In the rows, zero is written as 128.
The rows of T fall into several groups, and each row is roughly a mix of its group's hidden directions; one row fits no group.
T (104 x 11):
[[132 145 163 128  91 117 102 122 122 125 173]
 [122 103 102 126 134 142 171  84 126 139 108]
 [157 138 135 108 140 129  73 157 128 113 116]
 [156 131 161 125 127 108 142 118 132 113  73]
 [167 119 131  95 129 132 117 134  78 107 121]
 [109 151 133 139  91 152 115 139 159  88 130]
 [146 122 194 125 148 130 152 120 138 127 131]
 [160 106 132  97 144 117 101 166 125 132 156]
 [144  94  98 136 114 130 125 151  85 133  99]
 [114 111 121 127 104 136  93 120 130 111  73]
 [122 146 119 138 153 151 171 107 118 169 120]
 [127 115 107 169 109  91 134 141 129 168 121]
 [126 112 104 136 142 123 125 127 149 149 190]
 [148  85  98 125 113 123 115  93 145 145 149]
 [131 101  99 115 138 121  93 135 105 141 173]
 [118 161 123 144 166 128 136 124  84 114 100]
 [168 140 180 104 116 132 105 135 122 128 134]
 [144 131 111 172 102 107 107 123 149 120  92]
 [118 143  96 168 119 147 104 135 154 110 100]
 [158 130 163 114 109  88 114 110 127 105 104]
 [146 135 133  99 130 138 184 117 138  99 113]
 [123 102 154 146 145 114 171  93 146 130 144]
 [160  89 111 142 106 140  94 127 115 145 152]
 [ 98 147 139 129 128 136 159  92 147 165 149]
 [ 94 150  87 112 163 144 111 122 135 138 144]
 [ 92  79 126 117 135 107 159 112 140 123 117]
 [134 143 127  97 165 110 171 137 128 101 112]
 [107 138 141 147 138 117 113 151 168 174 119]
 [121 116 159 129 155 159 155 150 168 123 141]
 [109 104 128 146 106 165 164  99 135 150 121]
 [168 109 156 145 143 110 147 113 148 161 140]
 [113 100  94 127 142 106  87 160 127 145 124]
 [146 173 142 136  93 106 113 147 139 157 126]
 [126 104  96 128 130  88 141  86 124 126 154]
 [120  87 118 163 133 138 174 116 117 137 115]
 [132 185 109 159 109 146 107 133 122 133 124]
 [129  87 158 120 138 109 112 142 160 149 100]
 [150 183 158 130 120 115 137 120 122 133 159]
 [ 83 134 119 158 116 122 150 110 119 119  87]
 [145 112  96 129 133 103 141 118  99 175 110]
 [141 105 144  95 130 109 154 122 151 153  89]
 [133 122 112  88 144 102 136 103  98 146 161]
 [159 122 138  94 132 175  94 129 131 141 123]
 [122  96 141 113 114 116  99  94 151 143 163]
 [164 117 144 167 152 134 154 149 150 148 132]
 [159 157 169 102 138 155 132 137 112 140 109]
 [113  96 116 113 156 128  84 165 122 119 124]
 [136 143 139 141 152 126 166 132 131 133  71]
 [128  95 137 147 104 152 129 156  93 161 119]
 [ 81 158 134 107 129 105  99 121 100 131 125]
 [170 113 140 128 151 134 115 170 105 136 153]
 [101 127 140 150 175 116 133 135 146 162 151]
 [121 127 148 137 127 182 154 145 129 126  90]
 [175 145 127 139 135  97 157 119 101 152 135]
 [141 111 168 157 122 127  87 137 132 156 148]
 [142 127 103 112 153 155  82 138 152 113 109]
 [136  75 104 125 148 150 101 141 120 147 144]
 [130 134 118 119 160 123 174  97 136 128 165]
 [146 172 114 125 141 109 128 125  97 164 152]
 [112 141 120 164 145 106 135 115 151 174 147]
 [ 97 116 123 104 112 138  93 120 126 123 178]
 [103 150 135 142 135 102 167  90 139 103 119]
 [128 117 155 120 119 125  90 157 141  81 140]
 [164 107 154 150 160 134 146 154 142 134 103]
 [158 150 131 115 156 114  85 160 118 107 128]
 [123 181 112 153 121 125  96 136 123 110 101]
 [136  95 108 114 118 116 131  85 157 124  95]
 [122 121 110 139 136 167 137 164 139  98  91]
 [137 144 109 143 100 130 107 145  95 104  86]
 [153 113 121 143 125 146 134 123  99 151  73]
 [ 96 163 116 131 128 125 143 131 136 103  78]
 [119 106 107 110 101 180 115 130 105 123 147]
 [136 133 122 112 112 107 149 127 132 153 188]
 [131 124  82 165 147 134 119 148 111 161 135]
 [164 148 125  88 138 106 106 126  93 144 136]
 [148 118 170 138 104 119 167  98 141 112 130]
 [ 95 173 113 132  98 118 139 109 103 149 127]
 [141 107 170 128 107 145 116 160 133  98 102]
 [122 153 170 128 117  98 158  94 128 111 127]
 [135 120  96 129 107 140 128 127  87  79 138]
 [174 136 154 155 145 149 149 125 140 116 156]
 [161  96 120 142 130 139 138 126 153 143 177]
 [133 190 145 114 122 116 133  95 125 123 137]
 [143 112 183 117 130 140 142 128 151 139  92]
 [141 167 121 100 148  98 108 114 120 149 160]
 [129 109 114 171 103 117 173 108 117 122 136]
 [125 101 110 139 157 102 112 148  93 119 162]
 [118  68 124 131 128 135 110 155 131 126  97]
 [121 126 127 104 149 174 133  85 137 128 101]
 [141 175 128 156  99 156 136 106 141 138 142]
 [126 111  86 115 155 146 124 168 108 106 134]
 [ 97 117 122  87 113 131  99 109 140 129  90]
 [140 165 118 116 116 176 122  99 132 154 139]
 [122 128 110 113  95 151 123 101 177 144 143]
 [133 137 145 111 119  80 130  82 141 138 147]
 [118 105 108 120 121 113 146  75 147 102 145]
 [108 147 102 138 176 104 126 163 117 133 135]
 [ 95 101 140  91  96 112 142 102 138 144 123]
 [128  86 106 126 126  99 102 146 133 158  98]
 [142 118 119  89 133 158 131 124 113 169 161]
 [105 119 112 155 111 117 172 129 105 156 153]
 [102 108 140 161 131 163 168 122 148 121 113]
 [156  98 134  98 129 143  83 151 150 127 127]
 [127 164 115 133 125  88  96 140 150  95 123]]

Here is one row from each group, named. Which group is each of the other rows in?
[127 144  91 141  88 127 118 131 109  88 148] => Q
[104 110 129 112 112 162 141 111 175 110 145] => W
[114 154 124 171 121 149 159 116  94 143 116] => C

[122 119 152 122 168 116  91 168 127 134 146] => Q
[121 128 114 114 116 107 140 104 184 117 158] => C
[118 140  80 108 114 121 117 119  85 129 152] => W
[131 178 103 107 143 152 122 123  95 127 146] => Q
[142 134 147 115 143  99 154 120 150 101  82] => W
[136 178 111 108 147 121 119 120 117 170 138] => Q
[ 93 123 126 150 118 155 152 112 175 126 110] => Q
[ 90 110 111 162 101 130 144 138 103 149 107] => C
[131 146  88  80 140 126 108  99 115 122 139] => Q
[126 144 137 143 125 148  99 179  92 119 138] => W
[148 120 147 151 103  93  83 115 137 136 144] => W
